One turning vector, and how many steps it has turned
The counts run from 0 to 64.
122; 130; 141; 129; 124; 130; 98; 133; 129; 128; 92; 117; 113; 71; 131; 123; 78; 104; 149; 160; 148; 88; 158; 124; 108; 97
50
142; 124; 146; 138; 135; 135; 119; 141; 144; 107; 94; 148; 102; 65; 137; 100; 82; 98; 170; 167; 122; 112; 161; 112; 119; 119
63
123; 106; 154; 133; 156; 85; 88; 153; 106; 171; 117; 123; 94; 97; 113; 137; 95; 95; 133; 160; 99; 111; 135; 163; 125; 107
5
116; 135; 140; 127; 128; 117; 89; 117; 125; 152; 96; 119; 112; 80; 138; 117; 97; 87; 156; 158; 122; 70; 144; 125; 118; 91
39
159; 145; 132; 113; 133; 141; 102; 132; 166; 102; 92; 164; 100; 92; 132; 118; 104; 101; 152; 171; 143; 83; 148; 118; 143; 110
54
158; 125; 155; 131; 133; 97; 85; 168; 137; 156; 117; 169; 102; 102; 135; 140; 109; 74; 161; 131; 114; 123; 168; 145; 127; 122
9
173; 137; 149; 110; 145; 92; 80; 137; 140; 126; 109; 171; 99; 98; 127; 127; 109; 91; 163; 152; 117; 92; 149; 156; 145; 124
22
158; 148; 157; 94; 141; 95; 80; 136; 142; 104; 102; 148; 106; 109; 115; 139; 95; 113; 145; 158; 146; 72; 133; 149; 145; 114
34
134; 130; 130; 132; 116; 135; 97; 134; 137; 133; 84; 131; 115; 68; 141; 123; 71; 101; 150; 152; 145; 87; 161; 120; 114; 101
51
131; 132; 156; 113; 132; 84; 69; 163; 111; 152; 106; 126; 111; 103; 119; 148; 103; 107; 135; 151; 124; 84; 124; 167; 137; 98
15
176; 111; 142; 111; 148; 94; 99; 157; 139; 136; 113; 176; 103; 113; 122; 146; 125; 102; 123; 147; 98; 110; 144; 156; 160; 134
0
157; 130; 139; 124; 124; 137; 115; 134; 151; 109; 88; 165; 110; 86; 129; 121; 87; 98; 157; 157; 143; 87; 162; 119; 135; 111
53
141; 133; 138; 126; 111; 128; 111; 133; 143; 122; 86; 153; 105; 71; 146; 114; 82; 97; 153; 159; 152; 87; 171; 122; 131; 109
52
147; 125; 148; 138; 133; 101; 101; 161; 124; 165; 122; 155; 105; 85; 136; 139; 99; 78; 156; 132; 114; 113; 163; 143; 112; 120
8
137; 127; 140; 131; 137; 116; 102; 119; 144; 148; 93; 132; 108; 74; 132; 108; 98; 86; 162; 161; 119; 69; 160; 135; 118; 101
40
114; 122; 147; 134; 136; 105; 90; 126; 110; 140; 95; 119; 111; 81; 125; 128; 87; 100; 145; 161; 128; 59; 132; 139; 115; 93
38
172; 127; 157; 101; 162; 84; 88; 160; 134; 132; 112; 159; 109; 117; 117; 157; 111; 105; 138; 152; 98; 103; 140; 157; 153; 125
1
127; 109; 150; 131; 143; 81; 81; 153; 110; 173; 113; 130; 99; 92; 125; 134; 108; 90; 136; 145; 93; 107; 145; 154; 113; 104
6
159; 143; 147; 131; 118; 111; 85; 143; 145; 130; 98; 165; 108; 96; 134; 124; 94; 87; 172; 133; 142; 88; 171; 143; 138; 116
31
123; 140; 151; 111; 139; 107; 81; 131; 121; 133; 112; 107; 106; 84; 112; 139; 88; 108; 137; 168; 124; 61; 122; 137; 133; 94
37
137; 118; 146; 139; 130; 88; 90; 157; 120; 174; 120; 147; 107; 87; 138; 134; 105; 75; 147; 138; 98; 109; 161; 156; 109; 111
7
125; 118; 154; 132; 118; 95; 81; 137; 119; 179; 106; 129; 120; 91; 133; 140; 101; 87; 146; 143; 118; 68; 134; 158; 130; 94
17
117; 142; 144; 119; 147; 114; 89; 146; 123; 104; 92; 113; 98; 88; 100; 140; 86; 113; 144; 172; 137; 88; 127; 137; 119; 106
47
179; 132; 151; 116; 148; 84; 80; 171; 134; 127; 107; 154; 104; 118; 107; 155; 100; 101; 153; 141; 129; 101; 138; 160; 157; 129
12
151; 151; 145; 115; 158; 113; 93; 127; 152; 87; 105; 157; 87; 96; 111; 111; 100; 99; 160; 169; 132; 87; 149; 135; 138; 126
44
145; 134; 161; 111; 143; 86; 69; 164; 121; 141; 117; 124; 114; 106; 100; 163; 101; 110; 124; 151; 133; 83; 124; 169; 147; 114
14
128; 108; 155; 117; 166; 77; 91; 138; 105; 156; 124; 124; 97; 101; 103; 141; 105; 101; 127; 154; 92; 99; 125; 164; 137; 111
4
151; 147; 148; 109; 145; 94; 86; 137; 128; 112; 105; 123; 99; 102; 109; 137; 98; 114; 129; 168; 139; 64; 126; 147; 156; 103
35
143; 143; 157; 109; 167; 89; 80; 142; 119; 121; 114; 138; 93; 104; 107; 137; 105; 101; 144; 168; 117; 79; 124; 157; 134; 117
24
153; 131; 150; 124; 112; 96; 99; 139; 139; 165; 116; 149; 111; 93; 139; 125; 109; 69; 162; 141; 122; 75; 161; 148; 130; 100
19
129; 123; 154; 117; 124; 87; 76; 145; 121; 164; 112; 121; 118; 97; 122; 142; 99; 106; 137; 151; 119; 78; 137; 159; 130; 92
16
115; 132; 144; 130; 139; 114; 79; 133; 114; 106; 96; 105; 89; 77; 123; 129; 86; 119; 143; 171; 144; 91; 135; 132; 120; 104
48
132; 145; 150; 116; 154; 107; 86; 137; 135; 96; 84; 126; 90; 90; 113; 129; 96; 116; 149; 178; 140; 90; 139; 136; 127; 109
46
150; 137; 146; 107; 146; 126; 94; 130; 140; 95; 92; 142; 99; 91; 122; 128; 92; 128; 131; 187; 132; 72; 132; 123; 153; 110
56
173; 132; 138; 108; 141; 92; 95; 134; 146; 138; 114; 166; 104; 105; 125; 124; 115; 80; 163; 144; 118; 75; 153; 150; 152; 119
21
166; 156; 142; 115; 134; 107; 86; 146; 145; 113; 99; 158; 102; 109; 118; 134; 102; 104; 157; 156; 151; 80; 151; 136; 142; 120
33
180; 137; 148; 111; 145; 84; 81; 170; 140; 134; 108; 170; 105; 106; 113; 153; 99; 98; 152; 146; 126; 119; 152; 159; 141; 126
11
147; 110; 151; 106; 167; 85; 75; 156; 123; 144; 121; 128; 95; 117; 107; 147; 119; 100; 119; 161; 89; 95; 114; 162; 140; 117
3
116; 126; 143; 111; 147; 121; 92; 135; 128; 107; 87; 120; 107; 84; 110; 130; 88; 127; 130; 181; 112; 73; 122; 123; 141; 92
58
161; 134; 151; 120; 126; 105; 87; 137; 137; 154; 105; 157; 109; 102; 135; 120; 109; 75; 166; 142; 121; 76; 155; 149; 139; 116
20
158; 141; 145; 137; 126; 105; 78; 147; 140; 147; 95; 147; 100; 87; 131; 118; 86; 81; 172; 142; 141; 97; 168; 143; 115; 106
30
122; 130; 152; 129; 139; 91; 71; 142; 106; 154; 109; 109; 104; 92; 111; 131; 94; 93; 149; 159; 125; 90; 139; 158; 109; 98
27
